In the data rows, zero lies at 4.5, halfway between 4 and 5.
Here are some points:
array([4, 5, 4, 7, 4, 6, 3, 6, 3, 6, 4, 4, 5, 5, 3, 6])
array([6, 3, 3, 5, 3, 4, 4, 9, 7, 4, 8, 6, 3, 4, 9, 4])
array([5, 2, 4, 4, 3, 3, 4, 4, 5, 3, 5, 6, 4, 3, 5, 3])
array([4, 5, 5, 1, 3, 0, 4, 0, 4, 3, 4, 8, 4, 4, 7, 1])
array([8, 0, 0, 7, 6, 9, 3, 9, 7, 4, 7, 3, 1, 2, 6, 7])
array([3, 6, 6, 0, 2, 0, 4, 0, 3, 4, 3, 8, 5, 5, 6, 1])
array([5, 3, 2, 5, 3, 3, 4, 6, 5, 4, 9, 2, 4, 3, 7, 2])
array([3, 6, 5, 6, 3, 4, 4, 4, 3, 5, 4, 3, 7, 5, 3, 5])
array([5, 4, 5, 7, 5, 8, 6, 9, 7, 4, 5, 3, 6, 3, 5, 7])
array([4, 5, 5, 2, 3, 0, 5, 1, 4, 4, 3, 8, 5, 4, 6, 2])
array([6, 4, 5, 6, 5, 8, 6, 9, 7, 5, 4, 5, 4, 4, 6, 7])
array([4, 5, 6, 5, 5, 5, 6, 5, 5, 5, 4, 4, 6, 5, 3, 5])
array([5, 4, 3, 4, 5, 5, 3, 3, 3, 5, 5, 5, 3, 5, 3, 4])
array([4, 6, 6, 3, 5, 3, 6, 3, 4, 4, 5, 6, 4, 6, 4, 3])
array([4, 4, 3, 5, 5, 5, 3, 2, 3, 5, 5, 4, 4, 6, 2, 4])
Then 12 other points, each followed by its number:
array([3, 6, 8, 2, 2, 3, 6, 7, 6, 4, 4, 8, 5, 5, 6, 4]) 0
array([5, 5, 4, 6, 5, 6, 5, 7, 5, 5, 5, 3, 5, 4, 6, 5]) 1
array([6, 3, 5, 7, 5, 9, 6, 9, 8, 4, 5, 4, 5, 3, 7, 8]) 2
array([4, 5, 3, 4, 6, 5, 4, 2, 3, 5, 4, 4, 3, 5, 3, 4]) 3
array([6, 3, 2, 7, 5, 9, 5, 9, 8, 5, 4, 3, 5, 2, 9, 9]) 4
array([5, 5, 3, 4, 5, 4, 4, 3, 3, 5, 4, 5, 3, 6, 3, 4]) 5
array([5, 4, 3, 3, 5, 3, 4, 1, 3, 4, 6, 4, 4, 5, 4, 3]) 6
array([3, 8, 3, 3, 6, 4, 2, 0, 0, 7, 2, 5, 2, 7, 2, 5]) 7
array([7, 2, 3, 8, 5, 9, 5, 9, 8, 5, 3, 2, 5, 2, 9, 9]) 8
array([4, 6, 6, 6, 5, 6, 5, 5, 4, 6, 5, 2, 6, 5, 3, 5]) 9
array([4, 5, 7, 2, 3, 1, 5, 2, 5, 3, 4, 8, 4, 4, 5, 2]) 10
array([5, 3, 5, 7, 5, 7, 5, 7, 6, 4, 5, 2, 6, 3, 4, 6]) 11
Which of these numbered points is nearest to each point below, looking only along the 7 directions in which the first points spread most? Its number follows each.
array([3, 6, 6, 1, 2, 0, 4, 1, 4, 4, 3, 9, 4, 5, 6, 1]) > 10
array([4, 7, 3, 1, 6, 5, 3, 0, 0, 6, 1, 6, 1, 8, 2, 6]) > 7
array([1, 9, 7, 2, 6, 3, 4, 0, 0, 6, 0, 5, 6, 7, 1, 6]) > 7
array([4, 5, 6, 1, 3, 0, 4, 1, 4, 3, 3, 8, 4, 4, 5, 2]) > 10
array([4, 6, 4, 5, 4, 5, 4, 6, 4, 5, 4, 4, 6, 4, 7, 6]) > 1
array([5, 4, 5, 7, 5, 8, 6, 9, 7, 5, 4, 4, 5, 4, 6, 7]) > 2
array([6, 4, 3, 7, 4, 8, 5, 9, 7, 5, 3, 2, 5, 2, 9, 8]) > 4
array([5, 5, 5, 3, 5, 2, 5, 2, 5, 4, 6, 5, 4, 5, 4, 2]) > 6
array([5, 2, 6, 6, 6, 6, 7, 6, 7, 3, 5, 2, 7, 2, 4, 5]) > 11
array([4, 6, 4, 6, 4, 4, 3, 2, 2, 5, 3, 3, 6, 4, 3, 5]) > 3
array([6, 3, 5, 7, 6, 9, 6, 9, 7, 4, 3, 3, 5, 3, 5, 9]) > 2
array([5, 4, 5, 7, 6, 9, 6, 9, 7, 5, 3, 3, 5, 3, 5, 8]) > 2
array([5, 4, 4, 7, 5, 6, 5, 6, 5, 5, 5, 2, 6, 4, 4, 5]) > 11
array([3, 5, 4, 7, 4, 5, 4, 4, 3, 5, 4, 2, 7, 5, 2, 5]) > 9
